In the data rows, 50 means zero.
Some points:
[71 42 30 99 37 43 23 52 53 75 52 86 63 41 24 54 43 28 54 47 59 51 71 43 42 37 53 47 31 41 56 31 37 36 83 30 56 50 62
 59 45 36 65 44 44 38 42 47 84 92 19 99 21 28 00 45 96 98 09 62 88 63 21 76]
[99 92 81 35 62 51 53 49 99 30 12 00 25 66 00 26 45 56 46 57 61 50 22 62 63 69 53 56 61 56 21 60 37 18 51 59 41 76 60
 55 05 61 67 77 65 28 77 80 41 93 49 56 45 34 62 27 57 07 50 20 27 59 51 06]
[62 24 42 53 61 78 58 50 85 39 40 57 34 48 27 29 60 47 46 57 57 56 47 64 74 56 44 56 43 50 35 48 98 70 01 63 51 70 99
 58 99 02 21 31 14 61 29 29 37 49 37 52 52 51 75 35 63 29 48 53 50 60 65 30]
[59 20 46 59 33 67 29 64 42 76 62 53 62 23 38 81 43 46 41 56 40 44 13 68 52 80 63 60 73 19 27 78 38 52 72 53 44 39 48
 30 45 31 35 60 09 64 37 43 46 49 00 51 20 46 21 78 21 99 88 12 99 19 70 97]
[50 23 60 40 49 75 62 68 44 49 94 40 54 31 34 38 48 27 53 25 63 60 93 79 58 19 61 25 36 42 27 37 56 89 65 70 47 41 18
 31 16 78 48 79 67 53 42 63 44 79 76 35 51 47 99 32 79 00 51 25 40 71 38 31]
[80 65 42 71 31 36 76 53 99 17 13 55 05 57 18 22 48 38 45 65 38 54 36 47 19 61 64 72 67 38 85 76 53 65 64 38 61 27 43
 43 89 49 49 49 03 68 08 16 62 60 86 17 67 74 99 64 46 42 42 36 32 65 59 60]
[37 63 62 74 62 21 11 70 09 61 46 62 85 31 20 87 64 46 54 54 35 46 54 49 43 51 59 66 44 48 31 66 59 33 61 57 58 57 76
 61 52 18 35 50 08 45 25 35 39 77 76 52 61 38 18 51 28 67 42 54 63 47 66 51]
[34 46 15 84 16 45 46 54 32 43 57 69 61 45 60 51 54 39 10 62 49 49 28 46 52 45 33 54 71 42 66 65 72 49 21 49 50 45 26
 51 19 64 65 50 94 24 86 36 47 51 56 42 86 60 55 68 40 53 49 32 58 50 64 69]
[77 39 37 53 37 52 64 79 45 41 67 51 63 39 60 58 64 55 53 52 39 50 61 36 70 34 44 41 36 38 40 47 47 10 86 45 61 54 54
 66 55 55 52 31 39 49 58 51 60 62 58 24 59 70 99 86 89 00 50 38 08 44 36 46]
[57 53 54 54 32 39 35 55 37 67 99 55 96 41 68 55 31 41 41 63 31 37 22 39 11 80 57 56 95 50 64 57 64 30 47 51 56 55 46
 48 72 32 41 59 24 40 08 24 33 45 60 47 44 42 37 51 26 40 69 51 76 39 45 61]
[52 60 26 97 20 39 04 55 47 90 17 76 90 56 65 71 55 40 52 34 48 45 42 57 63 49 32 53 44 50 45 46 35 70 43 57 63 44 29
 50 44 83 43 51 61 46 47 54 29 45 43 54 44 21 48 40 55 51 63 57 30 56 53 28]
[41 40 41 44 48 59 51 54 40 58 61 75 40 32 25 69 65 54 46 64 19 42 46 42 20 78 42 72 69 16 71 42 26 51 41 42 59 29 41
 55 32 54 67 65 83 58 92 56 46 30 65 31 49 71 81 62 83 12 63 37 22 52 31 25]
[13 73 61 60 18 37 24 38 08 90 62 65 54 49 60 77 36 77 73 58 42 48 44 53 54 57 35 51 51 41 53 74 66 34 60 42 41 59 68
 39 63 37 46 46 37 44 25 34 50 65 54 50 60 66 63 40 66 22 51 28 38 84 44 32]
[53 24 24 58 43 40 31 55 13 76 38 39 95 46 59 80 52 56 36 64 42 49 15 50 33 74 40 45 76 40 63 75 35 63 49 56 29 45 56
 52 44 69 64 45 60 45 52 63 33 44 44 45 21 52 42 33 21 41 28 67 68 79 67 43]
[46 28 48 90 66 38 20 21 33 78 54 96 79 60 59 56 45 57 50 43 61 55 39 46 66 55 59 65 36 66 42 45 45 58 55 63 31 27 31
 42 40 59 49 68 56 47 58 67 70 43 64 39 57 60 61 70 44 14 43 35 12 56 49 10]
[35 37 39 57 61 61 37 45 19 68 73 60 51 49 71 59 52 14 29 55 45 30 29 55 26 97 52 57 86 43 65 74 32 44 58 48 58 58 47
 42 42 51 47 31 69 39 26 49 68 54 49 46 61 44 76 53 50 34 36 56 13 36 66 48]
[54 62 52 72 41 39 03 25 34 76 21 83 81 56 87 99 53 43 44 49 38 51 42 49 26 43 57 55 65 44 37 43 57 50 45 45 38 59 48
 40 38 40 57 67 53 55 43 64 39 55 33 60 47 64 60 13 60 38 31 57 41 43 60 42]
[12 31 30 60 48 53 20 55 45 63 37 77 74 37 74 56 44 57 46 78 59 60 30 51 22 75 53 66 63 43 65 54 60 58 51 47 49 59 27
 68 18 75 36 33 68 56 70 88 52 54 45 41 49 39 57 25 45 23 48 31 39 41 38 32]
[43 49 52 70 65 29 35 44 10 78 47 64 68 52 69 78 29 37 47 61 48 44 30 42 50 55 63 46 61 70 54 76 35 56 37 57 49 40 46
 67 56 50 58 42 61 40 62 56 44 52 53 37 50 29 99 32 74 55 42 23 35 52 25 25]
[55 55 33 68 36 19 62 65 42 53 78 57 55 50 63 70 69 57 46 48 81 54 77 56 51 41 43 38 27 20 55 16 45 37 45 07 49 59 75
 64 74 27 75 38 36 48 14 13 66 65 70 06 86 37 50 45 48 64 57 43 41 63 56 84]
[48 40 43 51 46 86 61 50 63 52 79 42 31 28 60 60 58 48 56 36 13 69 72 49 59 28 52 34 31 84 52 46 48 50 61 24 64 63 95
 63 47 20 65 30 08 40 60 21 70 45 73 50 63 48 22 49 36 70 50 57 46 61 52 55]
[35 24 58 16 61 68 62 54 54 44 50 73 39 57 56 30 44 25 58 44 66 71 70 37 71 39 54 47 49 43 58 45 33 45 57 31 42 63 95
 42 62 15 59 36 21 63 76 29 34 59 67 83 55 32 29 48 28 72 64 67 56 45 35 57]
[28 25 68 46 57 67 73 51 46 39 40 41 42 58 58 37 33 59 48 26 85 43 51 60 47 41 49 64 50 79 54 30 44 58 45 29 65 68 93
 20 62 12 36 38 19 81 99 41 48 65 59 59 20 47 24 54 55 72 58 77 64 41 36 56]
[61 48 45 21 75 46 58 19 61 34 38 44 36 61 71 30 54 50 45 65 52 57 57 60 61 39 42 39 31 61 51 59 54 85 61 44 72 66 77
 26 67 27 28 52 32 86 81 34 43 41 61 71 31 30 23 77 45 57 60 60 55 32 34 61]
[69 59 45 33 59 74 83 47 70 43 07 23 48 63 60 35 46 56 40 46 58 51 64 27 68 53 45 41 44 76 47 33 60 95 63 54 46 50 78
 36 63 26 29 35 58 83 41 43 37 41 62 56 56 69 20 36 47 57 61 47 54 16 42 38]
[72 76 20 27 82 71 66 38 77 38 25 02 44 65 66 35 51 77 50 43 58 41 65 45 78 37 57 45 57 64 51 43 58 88 63 43 54 45 46
 40 71 13 47 21 45 73 51 60 45 49 43 64 38 40 43 46 28 40 58 61 48 71 52 46]
[45 70 76 38 71 41 41 26 72 36 11 31 14 70 33 16 43 59 67 67 58 38 60 35 36 47 26 50 44 70 22 33 55 59 64 54 42 51 45
 49 56 62 65 46 60 38 45 67 59 18 44 58 62 54 63 80 29 64 78 76 88 29 54 72]
[43 87 75 36 78 47 72 35 73 21 43 40 30 69 31 39 48 47 60 41 61 57 44 50 77 43 52 63 34 60 63 34 51 29 57 60 44 56 44
 55 13 62 43 48 61 39 38 54 29 00 42 43 41 59 50 53 51 53 48 61 73 51 53 89]
[22 79 70 29 47 36 85 38 62 31 36 36 31 72 46 05 69 47 56 39 41 57 61 58 65 55 39 33 43 64 32 59 51 46 71 49 56 49 23
 83 51 37 63 56 60 46 48 68 55 36 29 42 28 69 44 44 32 71 57 71 64 38 48 54]
[36 69 67 12 51 39 68 38 67 18 67 28 33 65 54 24 67 70 44 36 60 38 47 58 41 22 61 45 34 60 65 44 42 60 63 45 40 34 68
 62 52 72 52 51 58 35 20 79 45 37 36 65 46 56 45 62 55 82 65 66 64 33 58 24]
[49 62 84 26 76 54 71 67 34 22 39 15 16 69 60 37 35 71 66 35 56 55 49 50 39 39 56 26 43 41 53 41 72 59 62 49 50 44 40
 72 40 63 63 58 45 49 40 56 46 17 29 78 46 63 21 61 57 59 51 59 40 43 49 61]
[50 55 66 08 74 61 72 59 56 37 64 22 47 52 46 30 57 78 54 58 45 38 65 51 56 38 46 39 40 54 45 31 29 33 48 53 56 42 22
 46 49 72 44 77 58 19 56 31 59 32 28 57 71 67 56 35 57 91 29 54 42 49 57 70]
[66 50 70 07 26 51 61 58 43 15 75 42 47 41 31 53 42 65 64 24 63 63 76 36 47 31 51 51 41 48 56 54 62 30 23 74 50 47 19
 57 49 79 65 55 99 47 51 49 90 33 44 47 42 27 53 56 43 75 27 54 44 44 64 61]
[46 41 51 31 33 50 70 52 56 38 61 47 30 32 54 57 53 46 76 57 52 60 59 52 66 38 51 50 44 37 54 44 36 30 00 83 50 34 00
 39 26 99 46 53 74 41 48 73 53 77 52 34 69 66 16 72 62 57 35 74 47 52 49 59]
[48 39 37 71 48 40 64 67 47 55 74 51 27 38 47 45 50 38 53 44 25 37 69 46 43 45 63 42 28 53 45 42 58 12 00 78 27 45 07
 36 56 99 25 78 96 61 91 75 47 48 46 57 53 48 41 24 34 54 50 46 51 67 61 53]
Along one direction, these points spread out more than along any other. How far along it is each point below, from 0 to 99? The average is 50, and the first point in the table lies past the average. One standard deviation of the points above along it is 16.
[22 79 70 29 47 36 85 38 62 31 36 36 31 72 46 05 69 47 56 39 41 57 61 58 65 55 39 33 43 64 32 59 51 46 71 49 56 49 23
 83 51 37 63 56 60 46 48 68 55 36 29 42 28 69 44 44 32 71 57 71 64 38 48 54] 30
[62 24 42 53 61 78 58 50 85 39 40 57 34 48 27 29 60 47 46 57 57 56 47 64 74 56 44 56 43 50 35 48 98 70 01 63 51 70 99
 58 99 02 21 31 14 61 29 29 37 49 37 52 52 51 75 35 63 29 48 53 50 60 65 30] 39
[35 24 58 16 61 68 62 54 54 44 50 73 39 57 56 30 44 25 58 44 66 71 70 37 71 39 54 47 49 43 58 45 33 45 57 31 42 63 95
 42 62 15 59 36 21 63 76 29 34 59 67 83 55 32 29 48 28 72 64 67 56 45 35 57] 34
[48 39 37 71 48 40 64 67 47 55 74 51 27 38 47 45 50 38 53 44 25 37 69 46 43 45 63 42 28 53 45 42 58 12 00 78 27 45 07
 36 56 99 25 78 96 61 91 75 47 48 46 57 53 48 41 24 34 54 50 46 51 67 61 53] 56
[12 31 30 60 48 53 20 55 45 63 37 77 74 37 74 56 44 57 46 78 59 60 30 51 22 75 53 66 63 43 65 54 60 58 51 47 49 59 27
 68 18 75 36 33 68 56 70 88 52 54 45 41 49 39 57 25 45 23 48 31 39 41 38 32] 72
[61 48 45 21 75 46 58 19 61 34 38 44 36 61 71 30 54 50 45 65 52 57 57 60 61 39 42 39 31 61 51 59 54 85 61 44 72 66 77
 26 67 27 28 52 32 86 81 34 43 41 61 71 31 30 23 77 45 57 60 60 55 32 34 61] 30
[46 41 51 31 33 50 70 52 56 38 61 47 30 32 54 57 53 46 76 57 52 60 59 52 66 38 51 50 44 37 54 44 36 30 00 83 50 34 00
 39 26 99 46 53 74 41 48 73 53 77 52 34 69 66 16 72 62 57 35 74 47 52 49 59] 50
[36 69 67 12 51 39 68 38 67 18 67 28 33 65 54 24 67 70 44 36 60 38 47 58 41 22 61 45 34 60 65 44 42 60 63 45 40 34 68
 62 52 72 52 51 58 35 20 79 45 37 36 65 46 56 45 62 55 82 65 66 64 33 58 24] 31
[72 76 20 27 82 71 66 38 77 38 25 02 44 65 66 35 51 77 50 43 58 41 65 45 78 37 57 45 57 64 51 43 58 88 63 43 54 45 46
 40 71 13 47 21 45 73 51 60 45 49 43 64 38 40 43 46 28 40 58 61 48 71 52 46] 29
[41 40 41 44 48 59 51 54 40 58 61 75 40 32 25 69 65 54 46 64 19 42 46 42 20 78 42 72 69 16 71 42 26 51 41 42 59 29 41
 55 32 54 67 65 83 58 92 56 46 30 65 31 49 71 81 62 83 12 63 37 22 52 31 25] 67
[13 73 61 60 18 37 24 38 08 90 62 65 54 49 60 77 36 77 73 58 42 48 44 53 54 57 35 51 51 41 53 74 66 34 60 42 41 59 68
 39 63 37 46 46 37 44 25 34 50 65 54 50 60 66 63 40 66 22 51 28 38 84 44 32] 68
[59 20 46 59 33 67 29 64 42 76 62 53 62 23 38 81 43 46 41 56 40 44 13 68 52 80 63 60 73 19 27 78 38 52 72 53 44 39 48
 30 45 31 35 60 09 64 37 43 46 49 00 51 20 46 21 78 21 99 88 12 99 19 70 97] 58
